One vector is turned by the same rotation once a step. Each row is the vector after some number of steps, and that number follows the row.
The counts run from 0 to 958.
129  133  91  95  90  121  121  138  138  121  94  136  128  122  105  116  120  125  129  162  150  112  115  125  148  149  151  100  86  123  137  135  147  130  102  147  127  126  138  131  128  115  117  105
400
151  146  132  141  127  117  102  128  149  137  123  126  142  141  123  127  134  121  202  125  113  148  130  138  141  128  171  131  115  123  118  157  123  120  151  123  106  109  116  131  122  135  108  129
418
136  119  115  123  94  155  143  146  108  124  106  114  120  90  129  130  157  123  131  158  143  149  122  120  171  150  131  131  121  127  136  136  167  125  116  126  124  133  158  120  134  133  118  135
56
149  128  110  127  114  145  110  124  126  122  106  101  153  122  135  135  121  136  154  145  151  123  118  131  170  108  138  156  110  99  104  143  132  122  133  120  100  145  151  143  114  148  131  156
150
133  142  109  101  99  140  145  126  102  129  114  122  106  127  95  114  132  135  101  134  128  113  144  155  129  145  137  99  99  144  143  101  136  122  108  136  124  144  145  137  115  108  94  113
118
156  111  143  158  113  137  128  135  123  134  133  114  134  109  120  147  164  123  160  139  119  167  134  122  179  123  143  140  144  133  128  165  154  120  133  129  108  113  141  110  123  138  127  144
152
138  132  115  119  135  135  105  129  143  124  114  117  145  98  127  123  104  129  152  143  158  131  139  134  164  97  124  139  110  90  122  159  113  122  151  116  104  147  134  119  114  138  171  149
750
127  128  117  139  114  118  111  88  142  130  149  142  129  134  102  141  127  120  161  129  129  147  130  116  171  113  156  118  115  136  122  172  110  124  135  136  120  95  112  115  107  112  129  107
587
126  134  108  124  115  150  131  114  115  128  114  106  139  143  137  139  130  139  165  140  123  116  133  132  154  146  146  126  117  107  143  133  116  91  128  98  122  154  173  156  117  124  94  145
426
119  137  119  124  130  154  122  91  105  132  136  137  104  92  129  104  110  128  127  108  154  125  135  155  135  98  101  141  86  130  137  134  106  133  155  133  124  140  107  127  113  113  156  111
376
143  127  112  117  90  149  138  142  86  135  110  105  108  105  116  119  149  129  115  141  132  128  133  148  144  148  122  125  103  137  142  106  166  126  113  129  124  147  159  136  118  130  98  122
815
138  131  115  129  126  132  107  124  126  131  125  140  118  81  126  102  109  123  149  127  158  133  128  144  153  95  114  149  90  114  125  151  125  144  151  137  111  125  108  115  122  133  172  122
566
145  125  160  149  137  159  152  109  100  138  147  116  142  118  134  128  171  110  125  114  116  153  148  119  135  122  150  109  148  158  134  151  109  116  156  134  122  122  128  108  125  112  126  157
352
119  133  142  158  136  129  132  99  129  141  158  136  136  121  114  127  153  128  164  111  110  116  150  133  137  106  142  119  126  146  149  173  89  101  144  135  127  94  110  129  114  115  129  113
3
143  147  150  150  135  130  129  124  123  146  136  125  129  144  117  125  153  126  180  105  95  134  154  151  117  129  164  110  127  145  132  143  104  102  148  118  111  108  115  135  118  121  96  131
608
152  142  150  152  123  139  143  137  98  147  134  113  117  121  115  107  175  128  149  102  97  127  151  162  114  128  144  122  121  161  141  117  134  115  139  131  118  121  122  133  123  127  97  124
711
161  146  120  127  114  101  92  125  139  137  119  127  118  130  85  118  116  122  155  133  118  134  134  158  142  107  150  134  93  129  108  136  128  143  132  148  91  108  112  118  97  130  133  116
310
118  137  108  116  124  147  132  119  110  125  134  127  121  100  106  108  118  137  111  126  150  73  142  162  125  105  112  130  87  125  146  119  108  118  126  135  127  141  128  145  108  119  141  108
288
115  128  113  103  125  159  130  85  116  114  129  127  149  127  150  133  116  119  120  138  156  128  130  107  158  135  135  98  127  115  138  153  91  102  146  113  126  156  156  126  123  107  140  158
170
133  126  104  110  90  121  134  140  128  128  111  139  112  111  92  126  148  116  134  152  130  142  122  125  156  147  149  95  106  142  141  145  157  131  105  153  130  101  124  111  131  113  116  95
399
154  134  130  127  116  165  120  88  84  136  132  108  111  122  132  119  127  136  106  122  138  124  135  154  143  107  116  141  109  135  114  109  120  137  146  129  103  157  148  131  99  134  121  149
632
145  151  135  143  131  138  112  109  133  141  129  121  145  153  139  116  122  132  197  116  116  137  137  139  125  130  170  138  115  126  116  149  96  119  154  117  107  115  118  143  120  131  107  137
515
112  129  120  117  124  162  148  138  132  120  114  125  163  101  161  116  148  120  144  141  153  121  137  104  133  148  148  99  130  120  159  158  112  94  138  115  140  136  148  126  153  126  136  152
943
143  119  131  142  101  150  141  138  117  129  116  122  145  115  145  129  169  122  160  138  133  159  125  108  162  150  154  120  139  137  133  157  152  114  137  129  128  112  144  124  140  130  108  146
245
148  140  128  125  135  166  120  95  113  125  125  109  164  136  151  115  127  137  119  122  141  103  135  126  137  108  150  136  127  122  106  144  86  121  156  123  112  151  149  138  115  135  129  171
350
164  143  110  130  103  143  97  122  117  136  107  105  121  123  127  114  116  138  149  138  142  124  116  153  154  106  139  162  91  120  101  124  146  150  140  141  102  133  138  139  109  153  118  128
909
141  141  113  93  120  167  133  133  101  125  104  121  132  99  140  96  119  119  96  138  157  115  136  141  121  129  124  115  103  125  129  114  131  139  139  131  115  161  143  120  129  131  141  149
549
137  149  114  112  118  153  112  71  98  135  128  134  110  152  118  111  108  132  117  117  135  118  124  150  120  124  139  123  91  143  114  119  103  140  139  135  119  139  124  142  103  114  103  111
22
143  129  116  118  104  159  139  134  78  133  113  95  116  111  118  117  150  132  99  140  131  113  143  153  143  136  123  126  113  130  132  100  152  124  122  127  117  160  162  138  114  129  108  144
723
111  138  125  126  145  159  124  81  120  124  147  128  130  121  137  121  110  128  134  111  147  122  142  134  135  117  119  121  110  123  146  147  74  107  160  114  126  149  126  134  116  106  154  131
181
126  147  114  129  118  158  120  88  104  131  120  116  133  154  157  124  110  136  170  116  134  124  124  141  139  143  146  132  109  113  124  134  100  112  148  104  125  146  146  160  115  114  96  135
519
